In the data rows, the value 50 means zero.
Here are some numbered points:
39:42:80:71:45:41:47:50:48:41:47:45:46:42:49:46:41:34:43:99:44:37:41:46:37 0
40:39:42:43:74:43:49:43:44:42:47:46:45:79:46:46:39:33:41:77:45:35:42:46:38 1
43:91:42:44:44:40:49:51:57:97:49:46:45:40:47:71:99:46:40:36:45:36:55:50:40 2
42:41:69:51:46:40:43:52:46:41:46:46:43:41:45:41:43:37:44:40:52:37:42:46:39 3
96:34:44:45:45:38:49:44:48:83:52:59:78:39:45:99:43:27:43:38:45:37:99:74:58 4
74:42:51:44:48:39:44:53:44:42:49:53:68:43:44:49:99:64:44:40:45:36:53:59:99 5
44:39:66:53:45:39:48:45:45:54:61:69:68:42:44:57:87:46:44:39:43:47:44:46:41 6
38:45:47:48:48:50:46:51:42:37:46:45:44:44:84:43:43:37:43:39:43:36:42:47:35 7
42:35:45:45:60:40:45:58:62:43:46:46:42:40:79:45:41:34:42:50:69:37:42:47:40 8
39:41:45:52:43:44:44:45:45:47:46:45:44:41:77:47:41:39:41:36:51:37:44:47:36 9
39:52:44:44:45:42:45:45:44:45:99:88:52:41:48:99:50:34:40:36:45:34:54:62:99 10
97:39:48:47:44:37:46:47:46:70:45:46:62:46:45:42:55:99:77:40:44:38:95:63:43 11
42:43:47:50:45:40:44:48:45:57:44:45:44:43:45:42:42:37:44:62:99:36:44:45:38 12
95:44:43:42:47:42:45:73:78:72:48:47:43:43:53:46:43:58:86:36:44:99:39:46:36 13
39:44:44:43:62:43:44:44:44:49:48:47:45:42:77:48:41:35:40:35:77:33:43:46:36 14
39:43:83:76:49:40:45:56:44:36:46:46:43:43:43:41:44:38:44:99:44:69:38:46:37 15
99:40:44:45:45:41:47:44:43:45:47:46:46:41:87:46:41:63:94:36:44:86:42:45:39 16
82:38:39:42:45:40:50:40:41:40:48:46:47:92:45:75:73:33:40:34:45:37:40:46:38 17
41:38:45:42:65:81:56:47:43:39:64:70:60:42:45:44:40:31:43:37:46:34:78:61:45 18
34:96:48:42:48:44:40:53:43:45:47:47:43:44:81:44:46:43:40:99:77:33:38:45:33 19
42:47:48:45:46:39:45:52:50:79:46:46:44:87:46:43:46:86:73:38:45:36:42:46:40 20
39:35:53:44:47:40:48:63:68:63:50:53:69:40:48:47:40:33:62:36:46:44:39:48:40 21
39:43:44:40:77:40:49:47:43:40:46:47:46:44:44:44:42:34:42:91:44:35:40:46:37 22
41:37:71:63:46:40:48:68:77:50:48:47:47:41:45:46:52:99:64:36:73:36:41:45:40 23
42:37:46:44:49:44:47:47:44:42:48:47:45:41:46:45:41:31:44:99:45:74:42:46:41 24
43:36:72:55:46:39:45:48:46:40:46:46:43:40:51:42:41:34:43:99:45:37:55:61:99 25
40:45:52:45:41:42:47:73:95:68:49:46:49:44:63:51:38:30:39:69:46:33:46:46:36 26
40:42:44:46:69:78:52:46:44:40:45:45:45:45:46:44:40:34:44:37:43:89:43:47:37 27
49:65:43:47:42:40:46:40:46:50:48:49:70:40:47:48:38:41:73:37:45:36:75:72:99 28
38:40:49:66:47:65:76:46:43:45:49:47:45:41:85:47:42:33:42:37:45:99:41:46:38 29
48:68:46:48:44:40:43:48:45:68:45:45:54:49:46:43:52:99:74:38:43:37:49:48:37 30
39:55:44:43:45:43:45:67:75:61:46:46:45:43:46:46:41:37:48:36:83:34:42:45:36 31
43:74:44:47:43:39:46:55:62:77:50:57:75:41:45:98:45:33:43:38:43:37:96:67:45 32
90:42:47:46:46:41:45:49:44:50:45:45:42:44:45:42:42:39:52:38:44:43:41:46:37 33
80:47:46:46:44:40:46:46:46:43:45:46:46:42:48:43:40:56:90:39:43:99:44:45:40 34
41:38:86:77:47:40:45:49:44:40:47:46:43:41:45:43:42:36:43:59:45:54:40:46:40 35
42:39:75:68:44:40:45:45:44:42:59:70:66:40:48:45:94:99:47:37:45:80:44:47:39 36
39:79:47:42:46:41:43:49:48:84:48:49:60:46:47:48:99:87:42:39:46:35:43:47:38 37
40:41:44:48:67:43:46:45:44:40:45:44:45:42:70:45:40:36:42:37:43:37:93:83:99 38
74:47:46:44:47:83:75:50:43:43:46:46:45:92:45:44:68:99:58:37:44:35:40:45:35 39
40:42:88:85:44:42:44:45:45:45:46:46:44:42:65:55:99:90:42:37:45:35:46:53:99 40
42:41:44:45:73:39:47:45:45:41:47:45:47:42:68:45:40:31:44:38:92:35:44:46:38 41
42:43:46:48:83:42:43:46:46:44:43:44:43:41:71:44:42:40:43:38:43:37:70:52:36 42
42:42:45:43:46:40:46:45:46:46:48:48:49:68:45:45:40:31:42:99:45:34:43:45:39 43
52:66:43:47:43:42:45:57:66:84:61:73:72:41:47:46:39:36:51:37:44:36:66:68:99 44
39:45:50:46:47:42:45:49:43:41:45:46:42:41:47:43:42:38:43:52:46:46:40:46:38 45
40:41:48:43:77:44:45:49:44:43:48:47:46:42:44:45:42:35:43:64:44:48:41:45:38 46
42:77:52:49:45:42:41:61:58:96:44:46:44:42:66:40:44:43:45:41:42:38:83:55:38 47
50:58:45:48:43:34:51:64:78:50:99:77:50:39:44:43:38:61:82:40:44:41:64:51:47 48
42:92:53:45:50:39:42:80:77:65:46:47:42:43:44:38:70:99:66:41:44:40:39:45:39 49
67:34:42:43:45:39:48:42:45:46:48:47:45:40:48:63:99:49:42:36:46:48:43:48:41 50
76:46:45:45:44:43:43:45:47:53:79:82:60:41:47:46:77:99:51:38:45:35:75:55:38 51
43:40:66:73:46:45:59:45:45:41:47:46:47:43:44:44:40:31:46:39:45:35:43:46:39 52
88:40:48:43:48:37:47:79:82:49:47:49:65:45:43:93:55:33:44:39:43:36:53:48:40 53
42:43:44:45:71:99:63:45:45:41:45:45:46:42:45:44:39:35:44:73:43:36:75:54:39 54
43:38:59:49:44:39:47:47:50:40:90:83:56:41:45:44:39:35:65:39:43:37:90:74:67 55
97:47:43:47:40:42:44:75:91:50:99:87:50:43:47:50:99:91:44:37:41:36:68:68:99 56
57:55:47:48:44:40:44:48:46:43:51:63:69:43:47:94:48:38:43:39:44:38:90:76:67 57
44:82:48:46:44:38:45:47:48:44:47:46:56:45:46:44:46:88:74:40:45:37:86:73:69 58
42:40:69:82:45:41:45:50:49:44:47:47:46:57:45:45:41:35:44:38:45:59:43:45:40 59
92:45:49:41:48:40:45:67:64:81:50:63:77:45:44:39:55:99:78:40:44:34:68:51:38 60
39:46:47:45:81:99:86:49:45:44:45:46:43:44:66:43:43:41:42:38:88:35:42:46:35 61
44:36:76:85:45:48:49:43:45:41:47:47:48:99:45:45:41:83:88:37:45:36:45:49:99 62
36:44:47:43:63:54:42:50:44:46:47:47:43:42:47:45:46:64:87:37:45:34:62:68:99 63
40:42:52:44:47:40:45:64:65:66:63:72:64:41:45:44:72:99:53:38:44:59:40:46:39 64
39:42:44:44:72:43:45:44:45:46:47:46:46:41:49:47:40:37:52:35:45:81:43:45:37 65
44:99:42:44:43:40:48:41:46:43:46:46:47:43:46:46:37:30:45:38:43:36:48:51:99 66
72:36:45:49:42:39:45:69:84:61:46:45:46:44:46:45:39:32:43:38:44:39:52:48:41 67
61:40:48:45:47:40:45:50:45:39:45:46:45:42:45:99:45:36:45:39:44:99:41:45:40 68
39:99:44:43:46:51:65:46:42:40:47:45:46:43:45:48:99:99:47:37:44:34:43:50:99 69
37:44:44:42:58:43:45:47:43:44:47:47:45:44:47:46:42:37:43:36:76:33:40:46:36 70
39:54:46:43:45:42:47:46:44:44:48:51:67:43:46:46:41:37:54:36:44:36:42:45:37 71
53:76:45:49:41:44:46:43:47:40:45:47:71:43:47:62:99:57:44:39:44:38:53:57:99 72
42:41:45:44:67:68:47:45:46:47:47:49:60:42:48:45:41:35:42:44:46:38:45:46:39 73
44:64:44:47:42:42:53:41:45:42:47:44:47:43:45:47:37:30:46:37:43:77:46:46:39 74
41:41:69:60:42:81:51:45:45:41:44:44:46:70:46:44:40:38:43:39:43:38:66:51:38 75
68:32:42:45:43:37:51:48:55:39:48:46:56:56:44:99:40:24:44:37:43:38:48:46:44 76
84:45:40:43:45:41:49:42:42:42:46:46:46:41:47:47:39:31:42:99:61:34:41:44:39 77
39:41:64:87:45:41:46:77:90:62:47:46:45:42:47:46:40:34:41:38:46:61:42:46:38 78
41:38:39:45:72:96:86:39:44:45:46:45:45:39:66:48:38:30:41:33:52:34:45:47:38 79
67:37:42:45:43:40:47:52:60:90:71:81:69:39:48:99:49:31:42:35:44:35:89:79:89 80
44:43:47:58:41:60:45:45:48:46:44:45:47:56:47:44:40:37:43:39:43:37:65:51:38 81
62:48:48:47:46:39:46:50:46:75:47:49:66:43:44:42:41:54:79:40:44:52:42:46:41 82
46:76:44:47:42:39:47:66:79:44:46:47:67:45:44:45:38:32:46:39:41:37:55:47:40 83
99:46:47:45:45:46:41:50:44:46:46:46:43:42:73:45:43:40:41:99:45:99:41:46:36 84
New points follow, each followed by the numbers of its three nearest points above by angle, nearest first.
41:43:41:45:62:76:51:39:46:49:46:45:46:80:48:49:39:34:41:37:43:89:46:47:35 27 65 29
43:38:84:90:45:99:61:45:45:38:47:46:47:42:73:43:40:29:43:45:99:36:43:47:40 61 75 79
40:38:50:45:46:99:59:44:43:41:50:46:45:47:45:48:40:29:40:47:46:99:40:47:41 27 29 74
41:40:46:47:66:75:49:46:44:43:47:48:60:43:45:45:41:37:42:65:44:50:43:46:38 73 54 46
43:45:53:47:43:91:79:44:46:44:44:45:45:43:46:44:40:36:44:37:43:61:46:45:37 79 27 61
42:49:48:47:42:42:46:43:47:88:46:44:47:42:51:46:38:34:42:41:44:64:45:46:38 47 74 82
43:35:43:43:58:59:50:42:45:44:48:48:46:90:47:46:39:29:41:92:46:36:69:68:99 25 43 1
40:63:42:43:45:49:65:43:42:40:99:85:52:43:45:99:44:29:42:36:43:33:43:47:99 10 80 57
74:39:41:46:42:41:48:43:50:95:47:45:47:41:46:48:37:31:48:35:43:99:45:45:39 13 34 74
47:91:45:49:41:39:47:69:83:55:43:44:46:47:44:42:39:34:45:40:42:40:51:46:40 83 31 26
43:99:47:43:48:39:47:49:45:40:47:48:45:41:82:43:41:33:44:99:45:37:44:45:42 19 43 22
42:65:51:47:49:38:46:57:49:78:47:46:44:84:42:41:45:71:80:41:44:51:39:46:42 20 30 49
43:41:52:59:47:78:72:51:45:38:50:57:67:41:43:40:42:36:45:68:44:37:42:44:40 54 79 73
35:48:54:46:41:46:43:64:79:57:48:46:46:43:50:52:40:35:37:55:51:30:44:47:32 26 31 67
67:48:46:44:46:40:47:48:46:84:48:47:63:47:44:47:99:99:46:37:44:35:45:46:38 37 64 51
40:43:43:43:56:80:73:44:45:45:47:47:47:63:45:47:40:36:49:37:44:91:42:45:37 27 29 65
42:43:45:46:45:42:49:47:45:41:46:49:64:43:45:43:41:35:44:37:45:35:44:46:37 71 45 3
44:77:44:46:43:40:46:45:47:41:45:44:46:67:45:59:84:46:43:38:72:36:45:46:37 2 37 17
34:52:75:68:46:44:42:49:43:45:63:75:66:46:47:45:47:81:79:36:44:31:43:53:99 62 63 40
74:43:45:43:47:41:45:48:42:67:48:46:45:42:45:46:42:35:45:36:45:34:92:70:49 4 80 11
40:40:46:48:61:41:45:47:44:40:46:45:44:42:62:44:41:36:43:38:44:37:91:81:88 38 28 63
42:39:46:47:47:86:56:48:43:38:45:45:43:84:45:42:41:35:49:38:44:46:41:46:39 75 81 79
41:36:43:44:57:82:76:42:45:44:51:50:67:40:46:49:38:28:41:41:45:43:43:47:40 79 73 18
40:45:46:44:71:42:45:47:44:42:46:46:45:44:47:44:41:37:43:45:43:39:42:47:36 46 45 73
43:42:45:47:57:41:48:44:45:43:45:45:44:42:46:44:40:38:59:38:55:37:46:45:38 70 45 3
37:40:40:45:68:44:45:41:42:48:47:46:44:83:49:50:40:35:38:38:46:35:42:46:36 1 70 17
40:77:44:44:45:41:47:49:49:91:47:46:46:42:45:48:99:99:45:37:44:35:46:46:38 37 2 49
42:42:45:44:53:59:68:44:45:40:45:45:45:45:45:44:40:35:49:38:43:36:46:46:38 79 73 52
37:42:43:43:61:61:46:45:44:46:48:48:57:43:48:47:41:35:39:35:46:35:41:46:36 73 71 70
45:35:45:49:64:63:51:44:45:36:45:44:45:72:45:44:38:31:44:58:43:93:45:48:41 27 65 29
39:45:41:43:65:42:47:40:45:45:52:58:68:43:47:49:39:34:50:35:43:70:45:47:35 65 74 27
44:37:49:57:45:38:46:55:56:75:46:45:44:82:45:60:83:42:45:39:44:57:44:46:41 17 2 50
39:37:54:43:48:41:51:46:43:41:71:79:64:40:46:46:42:57:77:36:46:82:39:45:40 34 65 48
90:39:43:44:46:40:47:44:43:52:48:46:46:41:46:46:40:31:42:37:58:35:42:46:39 33 67 77
85:44:43:47:43:42:45:49:50:42:46:44:45:42:56:46:40:36:41:99:42:45:43:46:36 77 84 43
43:39:45:47:59:40:45:44:46:42:75:73:54:41:46:45:39:33:42:39:43:58:45:46:40 65 55 18
45:42:53:68:44:40:46:49:47:40:44:45:44:57:45:40:41:37:46:52:43:63:45:45:40 59 35 15
93:36:42:46:43:41:48:42:46:92:48:45:46:44:46:48:38:30:41:36:45:99:44:46:40 13 34 84
41:40:55:71:47:49:61:48:44:41:47:46:45:46:45:44:41:33:43:41:45:37:42:46:40 52 59 3
93:46:45:44:44:40:46:45:45:56:46:46:45:43:45:44:41:36:59:38:49:35:44:46:37 33 67 82
56:37:48:47:46:38:46:50:45:43:69:73:57:40:44:41:41:34:44:63:64:38:42:46:41 77 12 43
72:47:47:48:44:42:44:49:45:42:43:44:42:44:70:42:44:57:89:38:89:37:44:46:34 16 41 12
42:66:46:49:42:42:43:52:56:85:99:79:48:42:46:46:88:99:49:38:43:38:47:49:99 56 69 64
42:39:69:71:47:37:49:50:42:32:45:44:44:79:42:41:51:94:65:40:43:39:41:46:39 62 20 23
52:56:45:44:46:41:44:46:44:49:47:47:49:57:47:45:42:62:79:36:46:36:60:49:40 30 20 58
